Here are some points:
[-56 -52  93 -19  -5 -17  -9  22 -27 -25  13 -38]
[-75 -93  61 -45 -75  21 -61  22 -16  15   8 -54]
[ 14 -40 -18  31 -20 -22  29 -34  24  -6 -17  51]
[  1 -40 -33 -32  14  -7  49 -41   7  -2 -12  21]
[ 22  43  25  -9  16  10 -20  29  -1   3   6 -14]
[ 53  93 -75  49  57 -16  33 -23  21  48 -43  80]
[-10  -1  -2   3 -33  19 -40   7 -20  -4  10 -28]
[-39 -85  59 -62 -16  -3 -32  17 -19 -27  69 -18]
[  1  -8  41  14  16  19 -28  13  27  35   8 -19]
[-46   4  29 -35 -20  10   3  12   9 -25  12   7]
[-18  17  14 -11  13  -5 -10  29 -15 -14  17 -25]
[ 84 124 -95  19  70  34  18 -24  37  48 -51  37]
[ 25  38 -52  17   4  14  17   5 -11  -1 -23  17]
[  2 -34   7  30 -21 -17  23 -29  18  -9 -17  40]
[-41 -69  55 -32  -5  10  11  15  -2 -11  45 -32]
[-18 -33  84   1   2  22  -6  50 -15  -6  47 -55]
[  6   6   7  -1 -11   1 -18  19   2  18  11 -22]
[  7  29  -6  14  21 -18   8   9   5 -11  24  40]
[-10 -12 -27  36 -38   7  10  15  -1 -22  15 -65]
[31 28 31 43  5  2 10  2 29  7  5 10]
[-13 -35   8   8  15  21  15 -44  22  -8 -42  25]
[ -6  19  19 -20 -13  14   7  -3  -7 -16  11  -1]
Then 12 other points, each followed by its number:
[ 31  89 -70   7  49 -11  48 -53  22  -3 -26  72] 0
[-43 -27  77 -27 -17  -1   3  25  -9   7  19 -24] 1
[ -7  15   4  -4  20 -46  -1  22   0  -1  29  47] 2
[  4  -8 -53 -20   2  -1  29 -20  -8   4 -19 -23] 3
[-37  39  -1 -24  26  10  28 -12  -4   5 -25  -4] 4
[ 19  44 -86  30 -13 -18  26 -31  35  19 -38  58] 5
[-18  12  -3   8  30 -11   3 -19  -8  -1 -42   5] 6
[ 18  -4  -9  10  26  14 -20   0   3   5   2   0] 7
[ 14   5  23  33 -57  20 -28  31  -2 -11  15 -36] 8
[ 20  -3 -89   8 -18   0 -36 -51  21   9 -32 -11] 9
[  3 -27  -8  11  -8  20  52 -38   9 -17 -54  31] 10
[ 15   6 -63   6  21  -2 -38 -48  10 -13   1 -15] 11
Which of these numbered points is nearest to each point below, ignoring the direction in which the first points spread most? Its number follows each.
[ 43  44 -20  49 -51  29 -24   3  14  -6  -7 -21] > 8
[ 22  24 -61  36  -5   6  31  -9  25   8 -11  46] > 5
[ 27  18 -93   7  -6   6 -22 -52  20  -2 -29 -17] > 9
[ -9 -55  17  25 -32 -23  11 -15  20 -15   8  32] > 5
[-57 -97  80 -16 -40  18  24   1  -8 -31  -7   1] > 10
[ 25  89 -61   8  39  -6  34 -12 -15  -1 -41  24] > 4
[  4 -10  -2   4  17  11 -23  14  -8   3   6  -1] > 7
Now 12 new points, numbered from 0 again:
[-13  -3  34  -7  -2 -20  15  39 -43 -21  20  -3] 0
[-55 -55  85 -56  -4   9   8  -1  -8 -15  11 -35] 1
[  68   72 -105   21   30    5   47  -75   51   18  -69   55] 2
[  2   6   7   1  13 -24  37  19 -45 -15  -5   6] 3
[ 61  25 -75 -15  32   8  -1 -68  27  42 -58  60] 4
[-18 -19  32  -3  -2  -4  -3  11 -12 -28  -8  -2] 5
[-85 -55 102 -25 -27  -9   1  46 -10 -29  76 -83] 6
[  48   54 -127   24   17   31   25  -56   35   10  -43   49] 7
[ 69  67 -96  39  69  -9  26 -64  36  39 -81  84] 8
[ -4 -18  30  -3  -4 -18  12  17 -22  26  -6  -4] 9
[-54  -1  52 -19   0 -36  -3  37 -26   4  16 -16] 10
[  66   90 -127   57   10   12    6  -76   10   21  -85   43] 11
The same question for these:
[-10  -6  32  -6  -4 -11  21  34 -38 -16  18  12] > 0
[-22 -24  59 -11 -23  13  -3  56 -24 -24  42 -40] > 0
[ 16  -5 -60 -27  17  -3  -8 -42   7   0  -4  43] > 4
[ 16  -1  36 -23  12 -13 -10  26  -8  -8  50  -4] > 0
[-17 -15  34  -5 -18  20  -1  35 -39 -17  25 -39] > 0
[ 29  26 -73   7   0  38  11 -34  26  -9 -16  34] > 7
[-55 -90 109 -31  -8 -28  22  37 -40 -34  53 -17] > 3
